Every row has a hidden score from 0 to 30. What is each row's score? 15 is about the middle. The score is a weighted sum of the row's numbers plus the product of two more (or one squared), each taken from its middle value.
[-0.1  1.7 -0.5 -0.2  0.3  0.1  0.8 -0.7 -0.9 -2.4 -0.6 -1.0  0.1  0.4  0.1 -1.1] -> 15
[ 1.1 -0.8  1.2  0.8  0.0  0.3 -1.0 -0.5 -0.1  0.8  0.4  0.6 -0.2 -0.1  0.5  0.9] -> 20
[-0.7 -0.5  0.6  0.8 -1.3 -1.2  0.7  1.6  1.3  0.9  0.7 -0.4  1.1  2.0 -0.7 -0.5] -> 23
[-2.2  0.0  0.0  1.2 -1.8 -2.0  1.0  2.2  1.6  0.0 -0.8 -1.6  1.7  2.0 -0.5 -1.6] -> 14
[-0.2 -2.3  2.5  2.0 -1.2 -0.3 -1.5 -1.1 -0.3  1.5 -2.6 -2.1  0.9 -0.5  1.3  0.4] -> 10
[ 0.0 -0.4  0.9  0.8 -0.3 -0.5 -1.1 -0.5  0.0  1.0  0.3  0.5  0.2  0.4  0.4  0.4] -> 18
[ 1.6  0.9 -0.3 -1.5  1.6  1.3 -0.5 -1.0 -0.7  0.1  0.4  1.4 -2.1 -2.0 -0.3  1.4] -> 15
[ 1.6 -0.2  0.0 -0.5  1.0  1.0 -1.0 -2.0 -0.8  0.6  0.3  0.9 -1.1 -0.7  0.2  1.2] -> 17
[ 0.9 -0.7  0.5 -0.6  0.6  1.2 -1.1 -0.6  0.3  0.9 -0.7  0.2 -0.2 -1.1  1.4  1.6] -> 16
[-0.1  0.0  0.4 -0.1 -0.5  0.1 -0.2 -0.2  0.6  0.1  0.3  0.7 -0.2  0.2  0.1  0.4] -> 18
[ 0.9 -0.2  0.9  0.5 -0.9  0.0 -0.5  0.0 -0.4 -0.1 -1.2 -1.4  0.7  0.4  1.2  0.3] -> 26
[-1.0  1.5 -1.1 -1.0 -0.5 -0.7  1.3  1.5  0.9 -1.4  0.5  0.8  0.7  0.6  0.2 -0.9] -> 6
[ 0.7 -0.4 -0.1  0.7 -0.2  0.8 -1.4 -1.2  0.0  1.0 -0.3 -0.1 -0.1  0.0  0.2  1.3] -> 19
[ 0.7  0.2  0.1  0.4 -1.2 -0.7  0.2  0.8  0.2 -0.1  0.3  0.2  0.3  1.2 -0.1 -0.1] -> 26
[-3.0 -0.1  0.3  1.9 -2.4 -3.2  1.4  2.2  0.8  0.0 -0.7 -1.6  1.6  1.8 -1.8 -1.6] -> 6
[-2.0  0.7 -0.4 -1.0  0.0 -0.7  1.4  1.6 -0.1 -1.4  0.2  0.4 -0.2  0.4 -1.5 -1.5] -> 15
[ 1.5  0.8 -0.7 -1.0  0.6  0.7  0.0 -0.7 -0.8 -0.5  0.7  1.0 -1.2 -0.5 -0.9 -0.1] -> 17
[-0.8 -1.9  1.3  2.3 -1.3 -1.1 -0.6  0.4  0.7  1.5 -2.2 -2.8  1.6  0.4  0.7 -0.4] -> 5
[ 1.5 -0.2  0.0 -1.0  2.1  2.4 -1.6 -2.0 -1.9  0.9  0.4  1.3 -2.3 -2.6 -0.3  1.7] -> 17
[-1.6  0.1  0.7  0.6 -1.0 -0.8  0.3  1.0  1.0  0.5  0.6 -0.3  0.6  1.5 -0.4 -1.1] -> 19
[-0.8  1.5 -1.1 -1.2  0.8  0.8  1.1  0.6 -0.4 -1.2  1.0  0.9 -0.8 -1.2 -1.6 -0.3] -> 21
[ 0.2 -1.3  1.2  1.1 -0.6  0.2 -1.1 -0.9  0.9  2.0  0.2 -0.2  0.6  0.0  0.2  1.5] -> 13
[-0.5  1.2 -1.4 -0.4 -0.2 -1.2  0.7  0.6 -0.2 -0.3  2.0  0.4  0.3  1.0 -1.2 -0.6] -> 21
[ 0.2  0.4  0.1  0.7 -0.2 -1.0  0.5  0.3  1.0  1.6  1.1  0.7  0.5  0.9 -0.4  1.3] -> 15
[ 2.5 -0.4 -0.3 -0.9  2.5  2.2 -1.1 -2.1 -2.6 -0.6  0.0  0.5 -2.4 -2.2  1.0  0.7] -> 18
[ 0.2 -1.1  1.7  0.8  0.3  1.1 -1.3 -1.4 -0.4  1.7 -1.6  0.4 -0.4 -1.4 -0.5  1.9] -> 13
[-0.8 -0.3 -0.3 -0.5 -0.8 -1.0  0.4  0.4  1.1  0.6  0.4  1.1  0.3  0.4 -0.6  0.2] -> 6
[-0.5  0.1 -1.3  0.0 -0.2  0.0  0.0  0.9  0.5  0.0  1.2  0.4 -0.2  0.7 -0.1 -0.3] -> 15
[ 0.8 -1.8  2.5  2.0 -0.8 -0.7 -0.9 -0.7  0.2  1.4 -1.0 -0.9  1.1  0.7  1.1  0.6] -> 20
[ 0.7  0.9 -0.8 -0.8  0.8 -0.1  0.1 -0.6 -0.7 -1.1  0.9 -0.2 -0.3 -0.1  0.7 -0.5] -> 12
[-0.8 -0.5  0.7  1.6 -1.3 -1.8 -0.3  0.7  1.4  1.0 -0.7 -1.9  0.8  1.7  0.6 -0.8] -> 14
[-1.8 -0.4  0.7  0.9 -1.2 -0.9  0.4  1.7  1.6  1.2 -0.7 -0.2  1.8  0.6  0.1 -0.3] -> 13
[-0.6 -1.0  1.3  1.7 -1.5 -1.5  0.0  0.6  0.8  0.9  0.1 -0.5  1.3  1.4 -0.1  0.0] -> 17
[ 2.2  1.6 -1.8 -2.4  1.8  1.6  0.5 -1.1 -1.2 -1.5  0.7  1.1 -0.9 -1.2  0.6  0.5] -> 6
[ 0.3  0.6  0.0 -0.1  0.5  0.0  0.1  0.0 -1.2 -0.8  0.1  0.8 -0.7  0.3  0.0 -0.4] -> 15
[-1.1  1.3 -1.2 -1.3  0.3 -0.8  2.2  1.6  1.9 -0.5  0.9  0.8  0.6  0.9 -0.7  0.0] -> 1
[ 1.4 -0.3  0.3 -0.4  1.0  1.5 -1.3 -1.4 -1.9 -0.6 -1.2 -1.2 -1.6 -2.0  1.3  0.5] -> 17
[ 1.2 -0.6  0.6  0.6 -0.7 -0.4 -0.5  0.5 -0.4  0.6  0.4  0.2  0.6  0.7  0.1 -0.1] -> 20
[-1.6 -0.2  0.9  1.0 -1.1 -1.7 -0.1  0.8  0.0 -0.4 -0.4 -0.6  0.7  1.7 -0.6 -1.4] -> 17
[-0.9 -0.7  0.5  1.3 -0.5 -0.8  0.0  0.1  1.3  0.6 -0.2 -1.4  1.1  1.1  0.9  0.8] -> 12
[ 0.1  0.3 -0.2  0.0 -0.4 -0.1  0.0  0.0  1.2  0.2 -0.2 -0.1  0.7  0.5  0.5  0.5] -> 16
[-0.9 -0.9  0.7  0.8  0.1 -0.4 -0.3  0.0  0.9  1.0  0.3  0.0  0.3  0.1 -0.1  0.2] -> 10
[-0.2  0.2  0.6  0.3 -0.3 -0.2  0.2  0.1 -0.3 -0.8 -1.1 -1.6  0.3 -0.5  0.8 -1.0] -> 15
[-1.9  0.0  0.1  1.2 -0.9 -1.5  0.3  0.7  1.0 -0.5 -0.6 -1.5  1.0  0.8  0.3 -1.4] -> 14
[ 0.6  1.8 -1.6 -1.5  1.6  0.2  1.2 -0.2 -0.7 -0.9  0.8  1.4 -2.0 -0.7 -2.0 -0.1] -> 13
[ 0.2 -1.0  0.8  0.6  0.0  0.6 -0.6 -1.1  0.8  0.9 -1.2 -0.1  0.2 -0.4  1.0  1.5] -> 17
[-0.2  0.5  0.4 -0.5 -0.4 -0.5  0.8  0.9  0.6 -0.4 -0.1  0.0  0.7  1.0  0.0 -0.6] -> 14
[-0.7  0.0  0.3  0.3 -0.3  0.0 -0.2  0.4  0.7  0.2 -0.6 -0.7  0.8 -0.1  1.0  0.1] -> 15
[-0.4 -0.2 -0.2  0.7 -0.8 -0.7 -0.6  0.9  1.5  1.0  0.1 -0.2  1.5  0.9  0.6  0.9] -> 15
[ 1.8 -0.6 -0.3  0.0  0.6  0.5 -0.3 -0.8 -0.1  0.5 -0.4 -0.6 -0.2 -0.6  1.1  1.0] -> 13
[-0.3 -0.6  1.0  1.5 -0.7 -0.3 -0.5  0.4  0.8  1.1  0.0 -0.4  0.7  0.6 -0.1  0.2] -> 21
[-0.4 -0.1  0.1 -0.3  0.9  0.1 -0.1 -1.0  0.5  1.0 -0.1  0.1 -0.1  0.2  1.2  1.9] -> 8
[ 0.7  0.4  0.3  0.5  0.8 -0.1  0.2 -0.1 -0.3  0.4  0.3  1.4 -1.0  0.1 -0.6  0.9] -> 14
[ 1.8 -2.4  2.0  0.7  1.2  1.5 -2.1 -1.3 -1.3  2.0 -1.3 -0.2 -0.7 -1.0  0.4  1.7] -> 14
[-0.2  0.0 -0.3  0.4  0.5  0.3 -0.3 -0.8 -0.1 -0.4 -0.3  0.1 -0.7  0.4  0.6  0.0] -> 18
[ 1.7 -0.3 -0.8 -1.1  2.3  2.8 -1.1 -2.4 -2.2 -1.2  0.2  1.0 -2.8 -2.3 -0.6  1.0] -> 20
[ 0.8  0.4 -0.8 -0.3  0.8  0.6  0.4 -0.2 -0.8 -0.6  0.9  0.7 -0.8 -0.3 -0.3 -0.1] -> 18
[ 0.0  2.1 -1.4 -1.7  0.7  0.3  0.8  0.1  0.7 -1.2  1.4  1.6  0.3  0.0  0.0  0.2] -> 10
[ 0.9 -0.2  0.3  0.0  0.3  0.2 -0.3 -0.3 -0.1  0.3 -0.2 -0.7 -0.1 -0.1  0.6  0.0] -> 15
[-0.4  0.3  0.1 -0.6  0.1  0.1  0.0 -0.1  0.7 -0.1  0.1  0.1  0.7 -0.4  0.7  1.1] -> 12
[-1.9  0.8 -1.2 -1.2 -1.0 -0.8  2.2  1.4  0.2 -1.0  1.5  0.9  0.6  1.0 -2.5 -1.5] -> 13
[-1.7  0.2  0.8  0.2 -0.6 -1.1  0.5  1.0  0.9 -0.6 -0.5 -0.1  0.5  1.6 -0.7 -0.4] -> 13
[-0.2  1.0 -0.5 -0.8  0.4  0.2  0.2  0.0 -0.8 -1.2 -0.8 -0.6 -0.5  0.0  0.4 -0.6] -> 14
[ 0.1  1.7 -1.4 -0.8  0.1 -0.2  2.0  0.7 -0.8 -1.3  0.9  1.1 -0.2 -0.4 -1.9 -0.6] -> 19
[ 0.2 -0.7  0.5  0.1 -0.5  0.1 -0.4 -0.6  0.1  0.5 -0.3  0.3  0.2 -0.2  0.5  1.3] -> 16
[-0.7 -0.5  0.8 -0.2  0.7  0.4 -0.3 -0.1  0.1  0.7  0.2  1.0 -0.2  0.4 -0.5  0.9] -> 18
[ 0.2 -0.9  0.8  0.4 -0.4  0.1  0.1  0.5  0.0 -0.3 -0.8 -1.1  0.6  0.2  1.1 -0.4] -> 17
[-0.6  1.3 -0.6 -1.0  0.6  0.2  0.9  0.8 -0.5 -1.5  0.9  0.7 -0.8 -0.3 -0.8 -0.4] -> 16
[ 1.0 -0.3 -0.3  0.6 -1.3 -0.7  0.7  0.8 -0.4  0.2 -0.7 -0.6  1.2  0.9  0.8 -1.2] -> 19
[ 1.2  0.0  0.4 -0.5  0.9  1.2 -0.3 -1.4 -0.5  1.1  0.6  0.9 -1.4 -1.1 -0.1  1.4] -> 20
[ 0.0 -0.1  0.8  0.2 -0.3 -0.1  0.3 -0.3  0.8  0.9  0.3  0.8  0.6  0.7  0.0  0.6] -> 18
[-0.3  0.6 -0.6 -0.8  0.5  0.4  0.3 -0.3 -0.8 -0.7  0.6  0.9 -0.4  0.4 -0.7  0.0] -> 25
[-0.3  0.7  0.3 -0.4  0.2  0.3 -0.1  0.1  1.9  0.9 -0.3  0.5  0.8 -0.1  1.0  2.0] -> 11
[-0.4 -1.3  1.7  2.7 -2.3 -1.5 -0.9  1.1 -0.1  2.3 -1.2 -1.5  1.6  1.5 -0.4 -0.3] -> 18
[ 2.2 -0.9 -0.3 -0.7  1.1  1.5 -1.2 -1.9 -1.1  0.7  1.1  0.6 -1.0 -1.1  0.7  0.9] -> 13
[-0.1 -2.3  2.2  1.9 -0.7 -0.3 -1.0  0.1 -0.3  2.2 -1.6 -0.5  0.8  0.6  0.6  0.8] -> 18
[ 0.1 -0.4 -0.5  0.1  0.0 -0.3  0.3  0.2  0.5  0.1  0.2 -0.6  0.4  0.4  0.7  0.0] -> 10
[ 0.6  1.8 -1.8 -1.4  0.7  0.4  0.2 -0.1 -0.2 -0.9  1.2  0.6 -0.4 -0.1  0.5  0.0] -> 12
[-0.5  1.0 -1.3 -1.0  0.6  0.3  0.1  0.0  0.8 -0.2  1.1  1.0  0.2 -0.2  0.0  0.6] -> 18
[ 0.4  0.3 -0.4 -0.9  0.7  0.6  0.0 -0.1 -0.5 -0.4  1.1  1.0 -1.0 -1.3 -0.1  0.2] -> 14
[ 0.0 -1.6  1.7  1.6 -0.7 -0.4 -1.2 -0.2  0.5  1.4 -1.8 -1.1  1.4  0.2  1.1  0.3] -> 14
[-0.2 -0.1  1.1  0.6  0.0 -0.6  0.1 -0.2 -0.2 -0.3 -1.9 -1.5  0.9 -0.2  1.3 -1.1] -> 10
[ 0.3  0.8 -0.3 -0.5  0.6 -0.4 -0.1 -0.5  1.0  0.3  0.4  0.4  0.3  0.1  0.5  1.3] -> 4
[-0.7 -0.4  0.4  0.9 -1.1 -1.1  0.7  0.7  0.7  1.2  0.5  0.6  0.9  1.9 -1.0  0.4] -> 19
[-0.1  0.9 -0.2 -0.5 -0.5 -1.1  0.2  0.9  1.0  0.4  0.5  1.3  0.6  0.7  0.0  0.1] -> 9
[-0.9  0.4  0.0 -0.1 -0.5 -0.8  0.6  0.5  0.7 -0.5  0.6 -0.1  1.3  0.9  0.0 -0.1] -> 14
[ 0.9 -0.7  0.5  0.5  0.1 -0.1 -0.6 -0.8 -0.4  1.0  0.5  0.4 -0.4 -0.1  0.5  0.5] -> 15
[-1.8  0.1 -0.2 -0.6 -0.6 -0.2  0.9  0.6  2.0  1.0  0.3  0.7  0.9  0.1  0.2  0.8] -> 14
[ 0.9 -1.0  0.3  0.3 -0.3 -0.4 -1.4  0.5  0.1  1.1  0.1  0.6  0.5 -0.1 -0.1  0.6] -> 4
[-1.5  0.4 -0.2 -0.5 -0.7 -0.7  1.1  1.3  1.4  0.5  0.8  0.9  1.0  0.8 -1.4 -0.8] -> 9
[ 0.6  0.6 -0.1  0.0 -0.2  0.3  0.3 -0.2  0.6  0.1  0.5  0.2  0.5  0.1  0.4  0.2] -> 19
[-1.7  0.8  0.5  0.3 -0.6 -1.4  1.1  1.6  0.2 -0.7  0.3  0.6  0.2  1.2 -1.2 -1.5] -> 16
[ 0.6  1.1 -1.5 -1.3  0.4 -0.2  1.5  1.3 -0.1 -0.4  1.1  0.9 -0.4  0.1 -1.6 -0.2] -> 15
[-0.6 -0.1 -0.7 -0.6 -0.1 -0.2  0.1  0.1  0.9  0.3  0.4  0.2  1.2  0.7  0.6  0.3] -> 14
[-1.5  0.6 -0.3  0.3 -1.2 -0.8  0.8  1.1  0.9  0.2  1.0  0.6  1.0  1.2 -0.9 -0.5] -> 20
[ 0.8  0.3 -0.4 -0.8  0.7  0.9 -1.6 -1.6  0.0  0.6 -0.6  0.4 -0.3 -1.6  1.8  2.3] -> 14
[ 1.5 -0.1 -0.4 -0.6  1.5  1.6 -1.0 -1.9 -1.2 -0.1  0.3  1.1 -1.7 -1.8 -0.5  0.6] -> 14
[ 0.5  1.5 -1.8 -1.0  0.8  0.7  0.3 -0.6 -1.0 -1.1  1.3  0.9 -1.1 -1.2 -0.8 -0.3] -> 25
[ 0.3 -0.8  0.2  0.2 -0.4  0.2 -0.9 -0.4 -1.0 -0.6 -1.8 -1.8 -0.1 -0.4  1.2 -0.7] -> 14
[ 1.7 -1.6  1.4  0.5  0.4  0.5 -1.5 -1.4 -1.3  1.1 -2.0 -1.0 -0.1 -1.2  1.7  1.2] -> 13
[-0.3  0.0 -0.2  0.1  1.1 -0.1 -0.7  0.1  0.1 -0.2  1.0 -0.2 -0.3 -0.5  0.4  0.2] -> 13
[-1.2  0.1  0.6  0.5 -1.4 -1.2  0.9  1.3  2.2  0.7  0.0  0.1  1.6  1.1  0.2 -0.1] -> 16
[-0.1  0.4  0.0 -0.5  0.1 -0.6  0.2  1.0  0.2 -1.3 -0.3 -0.9  0.3  0.5  0.5 -1.0] -> 6
[ 0.5  0.0 -0.6 -1.0  1.4  1.2 -0.7 -0.9 -0.6  0.0  0.5  0.9 -1.9 -0.8 -0.8  0.8] -> 13
[ 0.0  0.3 -0.4 -0.4  0.7  0.4 -0.5 -0.6 -0.4  0.0  0.3  1.2 -0.5 -0.2 -0.6  0.6] -> 20
[ 0.5 -0.4  0.3  0.0  0.6  1.1 -0.1 -0.9 -0.7  0.0  0.2  0.9 -0.3 -0.3  0.2  0.3] -> 23
[-0.1  0.5  0.1 -0.2 -0.4  0.0  0.6  0.2  0.8 -0.1  0.1 -0.3  0.7  0.2  0.5  0.6] -> 16
[-0.7 -1.5  0.4  1.4  0.0  0.5 -1.3 -0.8  0.0  0.0 -1.6 -1.8  0.1 -0.8  1.2  0.0] -> 12
[ 0.1  0.7 -1.0 -0.5  0.3  0.0  0.3  0.4 -0.8 -0.8  0.9  0.1 -0.8  0.4 -1.2 -1.5] -> 15
[ 0.8  1.3 -1.1 -1.7  1.1  0.7 -0.1 -0.5 -0.9 -1.4  1.1  0.8 -1.5 -0.8 -0.7  0.0] -> 15
[-1.5  1.2 -1.5  0.2 -0.4 -1.4  1.7  2.0  1.2 -0.2  1.0  0.4  0.8  1.3 -2.4 -1.6] -> 8
[ 0.4 -0.1  0.2  0.6 -0.7 -1.3  1.3  0.9 -1.2 -0.4 -1.0 -2.0  0.5  1.0  0.4 -1.6] -> 12
[ 0.5  1.0 -1.3 -0.8  0.5  0.2  0.4 -0.3 -0.8 -1.0 -0.1  0.2 -0.3  0.0  1.0 -0.8] -> 14
[-0.5 -0.5 -0.3  0.0 -0.3  0.1 -0.1 -0.5 -0.2 -0.4  0.4 -0.5  0.1  0.8 -0.1 -0.8] -> 19
[-0.2 -0.1 -0.2  2.3 -2.3 -2.5  1.5  1.5 -0.1  0.5  0.4 -1.6  1.2  2.3 -2.5 -1.5] -> 17
[-0.5  0.7 -1.5 -0.6  0.5 -0.1  1.1  0.2  1.3 -0.6  1.6  0.5  0.4 -0.2  0.1  0.8] -> 10
[ 0.9 -0.6  0.1  0.5  0.0  1.1 -1.2 -0.3  0.1  0.8 -1.0 -0.7  0.0 -0.7  1.9  0.7] -> 21
[ 0.4  1.0 -0.2 -0.6  0.8  0.9  0.3 -1.0 -0.9 -1.0  0.4  1.1 -1.4 -1.2 -0.9  0.6] -> 22
[ 0.0  0.0  0.6 -0.4  0.2  0.8 -0.3 -1.3 -0.8 -0.7 -0.1  0.4 -0.3 -0.3  0.5 -0.6] -> 28
[-0.5 -0.1  0.1  0.7 -0.9 -1.4  0.8  1.5  0.5  0.3  0.1  0.1  1.1  1.3 -1.6 -1.2] -> 10
[ 0.7  0.7  0.1 -0.7  2.0  2.2  0.4 -0.8 -1.4 -0.7  0.4  0.6 -1.9 -1.3 -0.6  0.4] -> 24
[ 0.8 -0.2  0.9 -0.2  1.0  0.2 -0.9 -0.5  0.2  1.0 -0.1  1.4 -0.5 -0.2  0.1  0.6] -> 11
[-0.7  0.2 -0.5  0.1 -1.1 -0.4 -0.4  1.5  0.2  0.0  1.2  0.3  0.5  0.9  0.0 -0.9] -> 17
[ 1.1  0.5 -0.9 -1.5  1.4  1.2 -0.4 -1.1 -0.9  0.9  0.6  1.4 -2.2 -1.5 -0.6  1.4] -> 14
